In the data rows, the value 128 means zero.
Here are some points:
[137 143 127 121 122 133 140 117 140  98  62 136 109 122 158 120 112 107 125 122 118 131 143 131 124 127  88 103 129 127 110 127 167 118 219 128 111 112 137 138 153 141 123 109 137 137 137 141 120 113]
[138 123 133 128 131 126 123 133 131 113  90 121 116 104 153 118 110 105 119 134 108 122 134 130 133 120  89 127 122 124 105 129 157 130 120 121 111 107 139 140 131 155 126 128 143 177 128 133 141 128]
[ 92 110 138 135 146 148 107 147 140 119 114 113 117 109 147 113 108 147 151 146 108 120 118 146 143 106 110 143 116 116 111 112 140 151 128 108 135  95 135 137 148 147 139 135 136 114 115 112 149 149]
[118 123 125 131 127 130 123 152 149 102 114 116 127 125 155 109 117 112 111 144 113 123 124 123 133 126  78 133 135 122 125 118 136 138 118 120 128 121 146 133 113 151 111 122 122 135 126 101 136 130]
[159 163  93  85  84  91 145  78  69 169 155 158  97 177 102 174 170 176  82  89 170 174 149  87  92 169 188 122 177 154 176 150 109  80 120 173  96 174  74  91 116  85 111 105  91 164 153 153  81  96]
[122 108 125 140 126 126 114 135 135 116  68 127 122 111 151 115 115 101 122 131 124 122 128 126 133 118  95 147 122 125 105 121 156 117 110 122 112 116 145 133 136 153 116 131 146 127 132 131 147 125]
[175 159  84  90  93  93 155  90 112 147 166 165 103 168 133 173 188 186 100  92 176 170 148  80  99 163 155 104 169 159 169 177  66  91 141 169 100 189  82  87 119 113 108 104  93 161  36 157  94  99]
[ 86 158  94  93  97 106 153 102 133  45 107 164 123 138 181 146 165  75 108 110 138 150 166  92  99 157 100  76 142 151 133 148 129  82 194 152 112 141 113 103 134 125 102 101 103 155 146 153 105  93]
[146 152  90  92  89 106 173 108 120  88 124 153  93 152 146 157 157 177 123 103 157 149 162  78  87 157 122  79 152 150 151 159 119  94 170 152 115 165 103 102  75  96  86  98  91 166 152 170  96  96]
[158 165 104  99  77  89 166  92  87 144 143 161 102 170 119 170 159 136  87  82 173 153 152  95  87 169 165 120 159 161 171 166  90  94 134 171 106  68  85 103 123  81  97 104  83 162 158 165  84  88]
[111 164  95  92  93  93 164  88  97  92 138 175 115 154 147 148 172  97 102  91 159 167 167  91  96 177 141  85 149 167 161 166  96  87 164 169  99 164 107  94 139  98  90 106  93 161 156 165  93  92]
[108 135 144 134 138 138 118 125 135 103  51 135 115 117 145 117 101  98 141 127  97 110 131 132 144 113  91 120 111 127  91 105 166 123 146 112 112  86 137 155 178 155 134 123 162 126 127 144 147 131]
[ 65 102 160 146 165 163  98 155 135 103 104 108 124 108 141  95  74 152 171 154  88  92 111 164 157  96 110 131 102 107  74 111 164 167 165  78 154  78 153 150 173 158 147 138 157 112 102 109 161 154]
[ 97 133 122 128 131 123 124 130 137  95 118 119 110 115 157 118 103 110 121 136 116 126 136 130 131 118  85 122 129 143 119 143 152 148 124 124 126 103 139 128 139 150 117 121 131 136 122 125 120 127]
[170 148 104 100  96  97 148  99 115 141 152 161  99 152 125 153 180 170  92 103 157 157 142  93  97 170 154 120 163 149 159 175  71  96 118 177 105 173  94  89 102 106  96 117  95 155 161 141 105 101]
[153 163  94  94  87   0 154  84  85 149 156 165  91 174 111 173 183 177  84  94 163 167 154  85  78 166 172 104 170 151 176 161  90  92 134 172  99 178  95  95 116  86 103 106  84 159 160 160  81  98]
[174 161  98  96  92  81 164  76  77 187 153 149  92 182 102 180 172 203  75  87 174 168 143  89  92 155 177 129 174 153 175 142 110  86 120 179  92 184  78 100 118  89 113 101  87 173 169 167  92 103]
[109  37 187 209 207 210  37 221 182 142 130  44 202  59  86  62  85 113 175 219  76 117  40 210 201  55 103 208  65  35  62  36 172 197  66  64 201  87 211 203  62 198 206 215 192  54  70  52 203 207]
[107 124 117 127 129 135 117 135 145 113  84 131 125 109 158 114 112 109 125 133 117 120 128 135 132 128  95 130 133 120 114 113 148 123 121 125 115 110 139 133 136 142 124 127 136 140 141 123 131 123]
[126  42 199 211 211 214  37 223 196 185 142  39 233  72  71  55  58 109 184 214  67  28  36 215 217  37 121 218  50  36  75  31 168 206  58  57 219  92 207 208  73 185 198 212 205  37  55  40 220 214]
[ 92 150 102  87  99 117 150 110 137  58  93 170 123 123 190 134 158  68 110 120 126 137 169 109 110 255  82  81 148 130 128 132 135  92 197 147 101 139 127 109 133 129 109 101 117 151 145 144 109  96]
[146 161  86 104  88  89 159  85  91 130 172 162 115 169 121 168 177 165 105  96 172 174 152  81  77 167 184 111 179 141 171 166  63  91 136 181  89 172  81  80 102  75  95  99  88 163 160 161  89  97]
[127 145 105 104  92 105 150 109 122  97 133 157 111 144 154 154 163 115  84 115 145 148 151 103  99 152 109 100 145 146 143 165 100  92 156 167 107 162 114 107 126 118 102 108 115 153 154 142 109 106]
[ 87 120 105 114 139 132 132 129 127 114 154 117 131 120 155 118 115 148 143 138 121 127 128 139 122 123 120 112 126 134 120 144 132 147 165  55 128 103 137 127 162 128 114 121 115 124 126 106 136 138]
[114 128 120 120 136 123 132 142 130 119 147 118 131 127 151 123  51 145 118 135 128 136 123 133 131 127 121 129 132 143 133 151 120 137 140 118 124 118 130 113 137 135 114 112 105 143 119 118 131 132]
[129 119 115 126 126 118 130 134 135 120 110 126 116 122 144 118 116 127 124 137 113 124 123 122 129 138 117 136 134 129 135 124 127 121 123 129 113 116 134 131 125 134 111 118 125 122 135 111 132 126]
[117 113 131 140 143 138 107 149 139 133 146 114 139 117 132 110 111 136 138 149 119 124 115 144 128 126 139 152 111 113 132 124 123 148 106 126 139 126 144 127 125 133 128 140 130 120 117 114 130 139]
[110 129 112 114 121 128 138 120 123 126 160 129 114 134 151 134 120 159 124 131 139 135 135 126 115 143 143 112 133 150 150 163 113 136 135 131 118 130 114 103 140 130 116 115 101 130 139 123 125 128]
[131  78 173 184 171 166  73 189 182 148 167  84 182  95  92  92 101 136 145 175  96  82  63 170 170  86 129 183  79  74 108  65 133 167  84  98 179 109 172 159  52 158 169 170 156  73 101  73 181 174]
[113 131 144 137 139 141 101 140 128 129 105 123 105 115 134 117 123 120 143 124 111 108 118 141 147 115 105 132 116 126 104 108 147 138 110 125 121 101 136 148 147 150 132 134 152 112 114 132 137 139]
[120 133 113 127 125 114 128 124 142 109 119 135 112 144 146 124 141 152 110 122 126 131 125 114 110 137 108 124 134 133 128 138 108 122 107 143 114 129 127 111 106 130 111 122 108 134 145 118 115 119]
[136  92 155 151 149 143 107 150 152 162 160  96 169 117 101 117 117 132 148 144 124 108 101 152 153 105 153 155 100 112 132 113 124 157 106 103 153 128 144 137 120 141 146 157 141 108 103  91 147 157]
[100  60 217 198 206 203  61 204 174 169 114  58 222  63  62  55  69  75 206 200  66  47  68 207 221  39 120 195  47  51  55  40 207 194  87  57 206  78 202 229 121 194 213 207 226  48  57  84 205 201]
[161  94 255 171 163 154 108 149 143 168 123 110 181 109  61 105  86  91 179 155 104  97 106 157 175  86 152 150  77 104  98  91 172 144 101  87 159 111 145 180 153 152 163 161 188  88  94 121 158 161]
[120  46 143 140 187 145 142 129 117 127 141 119 132 130 115 140  98 118 157 127 114 131 133 147 144 100 138 119 110 135 117 127 136 149 141  98 120 121 178 137 177 127 138 131 124 121 105 133 139 144]
[145 151   0 108 115 105 136 112 110 131 112 156  99 147 137 141 144 128 120 101 145 148 147 108 101 142 138 121 141 145 140 148 101 100 116 156 102 139 115 103 139 121 128 122 126 147 145 149 108 114]
[124  80 151 163 172 152  73 179 168 138 144  89 162 107 108  97 119 150 139 172 101  86  66 165 162  96 128 179  96  83 113  82 132 170  93  95 178 111 159 153  61 150 167 167 149  95 105  72 162 169]
[127 164 101 107  97 102 159  88 120 102 125 171 102 154 145 158 159 113 116  89 153 154 158  99  96 152 136  95 151 162 150 153  97  93 157 157 112 156  95 103 144  92 106  98  98 160 155 169  98 102]
[ 93 156 104  90 107 106 154  96 128  87 114 162 109 142 150 148 162 110 116 109 147 160 162 102 105 150 116  89 137 162 133 154 111  99 175 155  87 133 108 103 156 102  95  93 104 144 160 151 103 102]
[ 84 105 153 159 168 162 103 154 143 143 131  98 140 100 135  91 104 147 170 149 105 105 109 157 149 104 122 144  97 114 101 104 149 165 114  97 150  96 157 142 144 145 146 147 150  96 105 113 160 159]
[168 148 104 114 105  98 141 109 125 142 160 144 116 155 132 160 151 170 107 110 151 148 129 102  91 154 159 127 149 142 165 161  77 120 114 160 110 155 104  93 109 104 113 111 103  46 153 137 106 107]
[127 142 105 116 114 123 127 122 130 111 129 139 110  25 160 125 134 143 121 126 141 148 135 113 104 145 120 113 151 145 140 144 123 137 136 130 118 126 134 104 125 129 118 113 102 149 138 129 111 115]
[105 164 106  93  95 113 138 106 125  67 103 171 112 139 181 143 156  75 111 110 142 153 176  95 103 154  99  79 146 150 121 151 113  90 189 152 105 143 108 108 131 123 115 101 108 146 161 150 114  93]
[110 131 133 129 126 145 120 132 129  98  33 126 122 110 150 102 100  70 152 130  96 105 146 135 159 112  74 121 104 126  86 108 191 123 149 107 108  93 156 145 183 157 135 121 180 131 130 144 136 127]
[115 137 104 120 111 116 129 121 138 100 125 149 112 132 149 130 153 151 101 118 134 139 134 112 118 146 101 120 138 133 131 135 116 117 129 147 117 117 128 107 114 130 102 119 112 146 148 128 121 112]
[144 149 124 117 118 117 137 106 115 116  93 152 114 139 130 139 131 100 133  97 132 139 156 120 116 134 139 106 123 154 118 138 132 115 158 129 115 121 111 125 181 126 118 115 139 137 137 162 123 105]
[128 147 121 126 119 130 142 129 140  98  41 122 116 124 154 129 100  82 140 125 118 132 159 131 127 127  74 101 120 136 101 119 187 110 169 109 109  96 142 142 163 147 119 110 144 141 138 160 131 112]
[ 79 114 135 122 139 146 113 145 134 107 120 116 130 107 154 115 100 151 143 137 112 118 116 158 141 126 108 138 110 122 106 132 147 157 142 101 138 102 144 137 145 150 123 132 137 122 122 106 131 136]
Then 24 other points, each followed by its number:
[210 165 108  85  81  76 165  77  96 186 133 152  83 176  87 175 176 158  76  77 187 166 168  92  84 172 159 118 167 145 176 157 112  91  99 163  96 189  85 104 108  84 110  98  98 169 157 169  83  89] 0
[101  79 160 169 173 167  73 177 165 132 153  69 152  90 121  91 105 144 162 167  95  83  81 168 171  82 121 147  99  88 103  90 157 182  91  97 176  97 167 153  99 164 156 166 156  85  87  87 168 174] 1
[118 126 119 124 140 125 139 121 130 124 153 117 105 129 140 126 116 154 132 123 138 127 134 132 122 130 127 114 128 144 142 148 119 143 113 127 127 118 129 118 129 124 120 127 107 129 120 127 122 129] 2
[ 91 111 155 147 164 151 107 150 136 139 146  96 146 106 136 103  88 148 164 154 108 115  99 168 162  87 139 142 105 114 110 121 146 167 125  90 152  99 135 149 159 134 158 144 147 104  96  96 148 152] 3
[127 107 165 157 160 157 102 154 121 150 126 106 144 108  92 117  96 101 172 147  98 103 108 161 156  93 126 138  89 118 102  89 162 154 125  91 149 109 141 166 163 156 161 159 173  95  88 125 160 157] 4
[141 132 105 102 111 112 155 106 140 121 146 138 121 148 149 137 131 161 107 117 146 148 138 103  94 156 137 118 150 149 154 157  92 117 128 145 100 146 118 100 129 109  92 106  89 150 143 130 108 119] 5
[ 94 117 151 137 139 156 125 132 132 114  91 122 123 114 125 109  93 101 175 130 102 120 134 142 155 105 112 128 105 134  88 114 160 146 143  99 127  92 132 148 180 156 137 126 161 107 116 137 143 145] 6
[150 154  94 105  96  92 165 108 107 115 160 161 106 154 137 162 171 158 100 110 166 150 150  83  92 158 135 104 163 148 160 173  87  94 159 164  98 167  99  85 121 100 105 100  84 156 146 149  93  91] 7
[ 97  74 154 174 175 175  76 179 152 131 137  81 144  92 125  86 115 140 153 178  93  73  79 172 176  89 111 172 103  64  85  68 148 176  90  94 177  92 176 171  92 170 175 166 167  82  85  74 171 178] 8
[174 164 109  92  96  87 166  85  62 176 130 137  92 184  73 181 150 134  97  79 184 162 159  94  90 172 175 129 160 137 184 146 124  76  95 165 109 171  85 106  99  73 100 112  98 170 167 182  86  98] 9
[131  90 158 160 167 151  96 166 163 146 154  89 177  97  92  97 121 145 141 161 101  95  89 162 160  91 148 171  94  87 124  97 117 163 101 112 168 117 160 145  75 143 162 163 150  98 106  77 168 152] 10
[145 134 106 118 118 122 141 133 130 107  64 135 110 111 165 115 111 101 119 131 115 125 145 113 127 126  83 111 134 137 111 135 170 113 134 135 115 115 147 130 120 148 110 112 132 144 138 133 131 113] 11
[131 140 139 131 133 130 121 131 131 131  76 133 108 123 135 119 108 109 144 113 113 120 139 128 132 127 121 121 119 134  98 108 136 119 139 114 105 109 123 133 164 140 122 123 152 125 128 140 138 130] 12
[148 154 103  94 101  91 167  92 109 119 155 169  98 167 142 168 165 148 102  83 168 176 160  96  94 173 164  92 160 160 173 174  71 106 141 163 100 163  86  95 142  90  99  98  88 162 154 154  93  97] 13
[ 96 107 140 137 154 154 112 149 215 129 138 100 132 110 147 104 116 160 128 155 112 110 110 151 139 112 118 143 109 108 115 123 127 149 131 113 143 108 142 137 139 136 134 146 130 115 116 106 147 153] 14
[129 133 116 128 118 119 136 125 144 101 110 141 124 134 152 132 140 138 101 123 135 135 137 118 117 136 100 118 152 135 133 144 127 109 128 151 113 135 127 120 102 129  98 112 119 141 155 127 114 112] 15
[141 136 112 127 116 111 133 117 127 113 139 137 107 144 149 132 143 124  96 114 145 145 132 113 115 151 118 121 161 144 152 134 106 121 107 141 115 134 125 105  98 124 109 119 105 140 147 140 103 105] 16
[134 140 110 109 110 106 133 116 134 113 135 151 115 131 150 142 161 146  92 125 142 149 143 103 114 144  99 118 161 139 147 138 106 107 140 164 105 149 119 101 100 131 107 111 100 144 152 124 107 106] 17
[149 166  88  92  81  97 165  95  95 122 161 169 104 163 127 165 182 160 100  88 170 175 158  86  83 162 164 100 170 152 160 171  82  86 157 173 102 176  81  88 115  83 100  98  75 164 154 158  83  95] 18
[150 159  90  93  93  93 159  97 109 114 165 163 109 154 140 153 188 157  89 108 161 153 164  90  91 169 148  93 158 162 165 172  85 102 156 180 100 203  88  85 116  98  98  97  90 162 157 142  93  89] 19
[113 174  92  99  84  97 171  83  78 105 146 161 116 173 131 152 165 107 112  91 170 171 155  91  83 170 166 103 161 151 175 167  87  80 151 180 100 167 101  98 113  92  89 104  84 169 147 158  86 100] 20
[119 131 114 122 126 130 128 140 131 111  92 131 117 121 156 111 118 114 117 134 120 123 137 119 130 141  91 120 145 139 118 136 150 108 134 131 119 118 137 125 127 145 103 118 125 141 134 120 122 116] 21
[182 170 105  96  73  80 168  82  76 150 146 160  92 184 101 180 165 136  71  86 168 157 167  96  87 168 171 109 154 148 171 156 100  91 116 161 100 179  83  97 118  75 103 103  93 160 164 171  92  87] 22
[107  72 211 208 200 209  66 181 149 182 115  75 201  76  48  76  55  68 213 185  66  55  75 194 217  48 124 173  43  74  45  42 203 195 113  48 191  68 188 217 145 190 204 203 229  55  58 100 200 203] 23
Which two of these numbered points are nearest to each point below by angle, seen from the average point of the first points? Their numbers follow each, nearest first.
[156 150  97 103 105  99 163 100 116 132 162 166 108 155 137 145 175 165  94 111 149 157 144  86  93 163 140 109 166 161 167 175  71 103 132 167 107 168  88  81 122  95  96 105  96 156 158 145  99 110] > 19 7
[176 160  95  89  97  89 156  83  78 187 166 156  99 176  90 180 178 217  92  89 183 176 137  85  95 164 192 123 173 154 168 154 103  76 136 191  92 179  76  94 108  84 118  97  85 161 172 153  89  97] > 0 22
[153 127 147 147 135 131 120 133 137 158 170 120 162 125  97 127 117 146 151 130 136 127 110 136 137 111 171 134 109 120 133 126  93 143 102 121 143 143 129 135 103 113 145 147 129 112 126 115 136 137] > 10 1
[145 141 104 115  98 107 153 109 123 121 124 140 110 146 141 141 118 141 132 109 139 148 150 118 107 149 142 108 141 149 144 154 109 120 130 148 103 129 100 107 137 110 110 111 100 150 146 138 102 115] > 13 18
[149 144 116 116 107 115 141 118 122 123  82 140 118 130 159 130 120 122 120 117 130 140 150 123 111 134 114 115 144 145 135 144 142 100 127 140 107 128 118 115 129 120 114 112 119 143 146 145 116 103] > 15 11
[144 145 106 108 111 104 149 119 124 134 163 153 101 144 136 150 143 155 125 101 147 148 135 118 108 153 149 118 142 150 156 165  85 117 112 145 110 141 106 100 121 102 107 107  95 143 145 130 104 110] > 13 5
[175 165 102 103  89  90 163  90  86 143 142 162  99 142  99 179 163 127  88  78 173 160 160  92  91 163 170 118 161 146 176 149 100  86 122 171  99 170  89 105 120  84 114 102  98 165 162 173  90  90] > 22 0
[103 136 152 133 146 152 118 146 134 109  89 123 107 110 134 105  91  96 167 127  99 105 133 147 148 115 101 122 101 132  88 100 171 143 135  97 125  88 142 156 176 152 148 133 163 111 111 136 149 132] > 6 4
[ 76  94 151 144 161 150 117 155 145 126 128 101 142 109 144 102  96 166 145 157 106 104 118 148 148 114 125 143 108 110 102 114 129 154 123  96 144 108 132 142 154 144 136 136 132 109 105  99 155 150] > 3 1
[120 141 125 126 116 127 128 127 123 106  83 143 109 123 130 131 131 104 136 107 114 128 146 118 130 133 106 111 126 137  94 129 134 109 160 123 114 103 120 142 164 133 128 115 141 132 134 146 125 117] > 12 11
[132 149 132 136 117 127 126 113 112 125  82 153 103 137 144 129 114  82 126 108 117 127 144 124 134 117 118 124 130 130 109 131 127 117 110 131 105 123 124 130 185 128 112 123 151 137 127 136 122 107] > 12 11
[146 145 117 107 111 123 141 117 140 106  75 126 118 135 166 131  89 131 144 130 129 141 150 116 122 135  89 109 134 149 124 154 172 115 126 126 113 109 124 109 146 130 101 104 119 138 147 154 117 111] > 11 21
[150 127 144 135 142 120 135 119 115 147 118 133 139 130  94 136 107 111 160 115 113 130 138 126 134 115 152 121 117 142 127 122 127 121 133 107 124 127 120 139 161 126 146 129 150 124 117 150 133 136] > 4 12
[148 140 106 119 115 115 129 128 134 121 131 136 116 135 147 134 153 147 102 130 135 135 116 109 125 143 116 137 155 128 149 141 103 115  99 152 121 146 131 112  79 128 107 117 103 146 145 117 112 117] > 16 17
[137 130 139 128 134 123 127 125 112 144 140 123 107 134 114 139 130 153 156 113 127 130 134 138 127 124 138 120 121 149 126 126 122 134 132 120 124 120 123 127 148 128 133 126 121 133 120 146 121 126] > 2 9
[155 166  92  99  91  84 169  87  74 149 160 162 100 183  91 177 150 120  92  77 175 159 160 100  93 165 190 117 166 151 170 157  86  88 124 168  95 184  75  99 119  72 108 109  86 168 157 166  82  89] > 22 9
[173 169  99  92  94  89 163  77  73 182 133 142  94 178  85 173 157 141  78  80 184 166 163  96  90 180 168 128 168 149 184 155 108  88 100 187 101 179  77 106 118  74 100 112  91 166 162 178  83  95] > 9 0
[ 89  43 186 196 197 204  46 211 186 122 118  56 172  69  72  61  91 119 160 208  68  49  45 207 206  67  80 211  78  37  63  51 178 196  81  70 200  76 209 193  70 191 185 192 191  63  71  47 209 202] > 8 1
[111 151 115 106 113 118 147 119 122  78  94 147 120 136 151 134 140  96 124 103 132 140 161 114 111 138 106  94 136 146 134 127 147 116 167 146 104 121 119 114 131 125 123 101 113 151 203 149 107 104] > 15 20
[ 75 135 123 107 127 136 127 130 138  72  89 131 126 113 183  93 114 113 115 139 121 124 148 123 136 128  65 110 133 133 108 131 169 121 171 120 111  96 147 123 153 147 101 121 114 137 138 126 131 116] > 21 11
[101 101 136 139 144 152 110 155 160 116 110 104 135 101 143  99 108 125 137 148 105 111 105 154 146 117  95 160 122  99  99 102 140 144  99 112 144  98 155 142 129 153 134 133 146 107 106  97 151 140] > 8 1
[ 79 123 126 122 141 134 112 142 163  60  71 116 132 105 177 109 113  94 108 152 113 114 130 146 143 126  32 129 120 123 106 110 188 129 151 121 111  91 171 120 144 160 100 127 127 123 131 128 142 125] > 21 11
[161 124 123 132 121 120 112 138 142 128 133 126 133 128 130 125 133 139  98 132 125 126 115 118 123 137 111 146 144 120 138 138 112 123  87 147 119 138 148 110  71 138 115 128 120 133 143 106 128 121] > 16 15
[163 179 108  89  76  87 169  91  61 171 127 140 109 181  65 174 139 134  97  75 170 153 159  96  83 174 173 122 173 141 173 144 117  81 108 163 110 172  84 107  95  74 102 108  85 168 159 174  85  95] > 9 22
[106 106 140 138 137 141 120 136 129 127 159 112 121 117 134 122 124 153 142 133 127 129 119 148 121 117 138 134 121 128 125 131 129 152 129 123 146 108 140 133 138 131 139 141 117 126 109 123 128 141] > 3 1
[ 68 133 121 122 128 138 128 130 153  59  72 127 129 109 180 105 131  83  97 137 115 121 132 132 137 122  43 127 119 134 103 116 174 130 151 140 113  97 147 136 150 157 108 112 135 124 139 126 132 123] > 21 11
[100  63 189 182 192 185  78 188 156 165 158  64 185  93  96  84  98 144 183 183  87  82  74 181 180  74 139 173  77  77  98  81 143 188 116  72 192 108 163 183 112 153 189 184 177  76  73  71 184 195] > 1 8
[122 108 130 139 134 140 108 162 149 104 107 118 135 111 140 103 112 114 109 161 109 102 104 146 134 125  91 146 127 112 117 104 148 138 109 122 136 114 149 132 102 158 125 138 148 112 123 100 148 143] > 8 1
[163 114 133 147 136 127 124 145 143 151 124 135 145 111 113 126 117 111 123 141 118 113 119 129 134 129 133 149 135 118 136 125 127 126  98 123 135 132 134 137 110 141 131 144 148 120 117 118 137 134] > 10 23
[112  79 178 173 180 183  90 169 154 163 160  74 178 100  84  89 103 147 181 166  94  92  76 183 172  74 140 165  85  95 103  84 137 183 113  80 179 115 159 177 105 154 182 180 164  77  78  79 171 167] > 1 10
[ 73 133 117 116 136 122 133 131 147  65  81 126 123 112 174 115 115  82 104 140 116 138 143 125 133 124  48 109 133 139 113 130 181 123 168 126 109  90 152 125 150 151 108 112 123 133 134 131 121 124] > 21 11
[125 122 147 139 144 133 136 129 124 133 135 115 123 123 111 129 105 106 162 118 117 121 120 144 147 111 137 115 102 141 117 130 145 142 138 114 134 112 122 143 164 130 136 134 148 127 110 131 133 150] > 4 6
[119  67 207 199 185 184  62 172 159 162 116  75 179  74  79  81  75  77 191 168  81  63  82 183 202  63 114 174  64  72  65  57 196 171  97  74 181  78 180 201 146 186 201 192 212  65  64  99 192 184] > 23 4
[166 134 124 131 122 129 119 132 133 122  87 124 116 121 150 118 106 115 121 130 120 126 133 128 129 126 101 136 131 122 118 121 144 118  99 127 122 122 135 128 132 142 111 117 134 137 137 134 135 122] > 11 21
[105 162  99  92 110 103 153  91 112  79 131 165 120 146 156 154 154 105 106 102 151 150 169 107 106 154 115  87 149 165 151 154 123  98 172 158 110 140 106  98 129 105 102  99  98 156 160 153 103  94] > 20 19
[147 135 105 116 106 114 142 123 122 140 159 146 111 146 133 151 150 170 108 115 147 152 134 107 107 147 153 123 151 144 157 146  88 219 115 144 122 152 109 106 111 107 117 112 106 146 146 128 112 119] > 5 13
[117 128 144 139 133 151 105 150 136 107  18 132 123 110 155 110  77  50 142 134  89 113 129 148 155 100  67 129 114 123  74 107 195 129 128  91 121  93 147 155 196 166 131 139 176 117 119 128 156 133] > 6 12
[122 142 122 114 118 135 134 118 120 120 101 138 113 128 132 132 107 119 145 113 128 133 149 133 126 123 130 111 127 150 106 138 125 124 147 122 105 107 111 128 170 118 122 116 133 142 129 143 129 119] > 12 6
[ 83 114 136 134 143 148 125 144 139 121 145 115 143 122 155 105  94 169 137  95 121 125 112 141 128 117 127 126 120 134 120 140 131 144 137 107 138 114 135 129 147 132 123 135 112 121 112 105  99 142] > 3 14
[145 117 115 135 121 114 111 143 134 102 103 124 114 121 147 117 142 119 105 133 129 118 127 117 124 124  87 127 148 117 135 123 138 124 102 143 120 114 153 122  78 138 117 132 125 126 129 121 132 124] > 15 11
[113 128 122 111 126 129 139 123 125 107 136 133 127 123 156 116 124 157 127 136 137 136 120 121 126 141 111 121 131 141 136 143 113 138 121 129 126 119 125 119 131 140  99 118 100 139 145 115 129 123] > 5 2
[141 119 140 133 136 125 136 125 139 156 177 124 147 127 106 128 130 169 148 121 132 130 115 131 133 122 175 139 114 138 150 142  92 144 123 118 136 149 123 120 122 118 142 139 122 121 115 115 125 137] > 2 10
[132 147 144 131 126 125 132 124 122 120  79 144 113 133 132 127 118  92 149 114 119 141 139 125 131 123 119 122 219 142 106 123 141 121 139 126 110 109 124 142 189 123 129 124 152 125 130 151 141 122] > 12 6
[145 109 163 155 152 151 118 143 133 169 154 110 146 107  76 237 104 111 166 143 110 111 112 147 163 103 152 132  96 120 114 108 145 146 107  94 154 119 130 162 139 143 155 157 161 103  89 120 147 161] > 4 23
[116 115 129 129 137 134 127 141 145 146 162 122 134 125 126 116 110 197 136 143 136 137 103 130 125 127 151 142 128 127 137 136 102 140 117 121 136 143 123 116 124 113 134 131 115 125 129 106 130 136] > 2 10
[ 96 121 118 123 122 127 120 131 146 105 137 118 122 113 153 119 115 161 120 133 124 125 121 134 132 123 120 126 138 131 134 108 120 139 138 119 123 117 137 116 130 131 111 122 121 123 132 114 132 129] > 14 2
[125 137 135 135 118 123 122 128 119 127  68 145 114 120 149 119 109  69 119 126 110 125 131 141 135 121  96 129 125 128 106 135 148 110  96 129 106 102 145 132 189 149 117 120 161 124 120 141 139 121] > 12 11
[133 169 104 103  85  86 171  91  69 151 128 139 100 180  80 177 148 138 104  84 181 158 167  91  93 174 167 117 153 150 175 150  93  87 117 158 104 185  82 108  86  65 100 114  86 162 160 168  79  91] > 9 22
[113 105 162 151 153 150 103 138 121 151 138 110 132 109 124 116 120 133 160 138 110 116 115 150 148  99 143 144 102 121 113 116 131 156 119  99 138 109 137 136 151 136 150 144 147 103 106 113 146 154] > 3 4
[162 166  91  99  87  81 158  88 103 133 163 166 101 155 136 167 177 167  92  93 176 162 146  87  89 159 160 100 161 158 168 179  75  95 145 169 101 170  85  77 125  90  96 109  71 167 166 154  84  89] > 18 7
[139 128 143 137 140 126 129 122 123 140 101 127 124 122 114 128  92  98 158 129 115 123 142 140 140 110 130 131 105 140 114 127 154 124 120 106 127 121 125 139 188 132 125 119 155 118 110 142 141 125] > 6 12
[121 160  91  96  96 104 167  99 107  84 133 154 122 149 147 153 163 155 115 107 160 157 165  93  93 154 116  92 155 145 145 165 112  84 187 158 109 146 119  85 100 101  99  93  77 155 154 150  83  92] > 7 18
[ 98 131 121 134 125 124 110 142 155  86  88 118 112 114 168 108 134 103 101 152 114 112 123 133 138 125  60 137 144 125 126  97 151 121 118 130 130 102 170 129  84 159 112 127 123 124 137 116 138 131] > 21 11
[105 130 128 135 125 136 109 133 141 112  55 143 109 116 154 113 121  88 126 121 109 107 139 132 144 120  96 127 118 129  95 104 152 116 111 122 112 105 139 140 151 159 132 130 163 128 133 138 145 127] > 12 6
[ 99  92 170 176 183 183  79 180 157 157 215  75 161  91 105  89 109 154 175 173  94  89  73 171 165  73 133 175  86  81  95  83 148 182 103  86 169 111 171 180 107 160 176 172 166  72  81  77 180 168] > 1 8
[110 128 145 141 142 147 114 136 132 106  58 129 123 113 156  99  95  96 139 126 108 115 127 144 150 123  88 129 104 131  86 104 171 133 139 117 114  92 140 150 170 156 126 131 171 110 134 132 155 131] > 6 12
[ 92 166 100  94  94 100 160 100 122  57 116 175 122 150 173 150 163  80 103 106 145 157 172  99  99 158 108  80 141 164 141 154 110  90 185 159 103 147 106 105 149 106 100 102  98 154 149 157 111  91] > 20 19
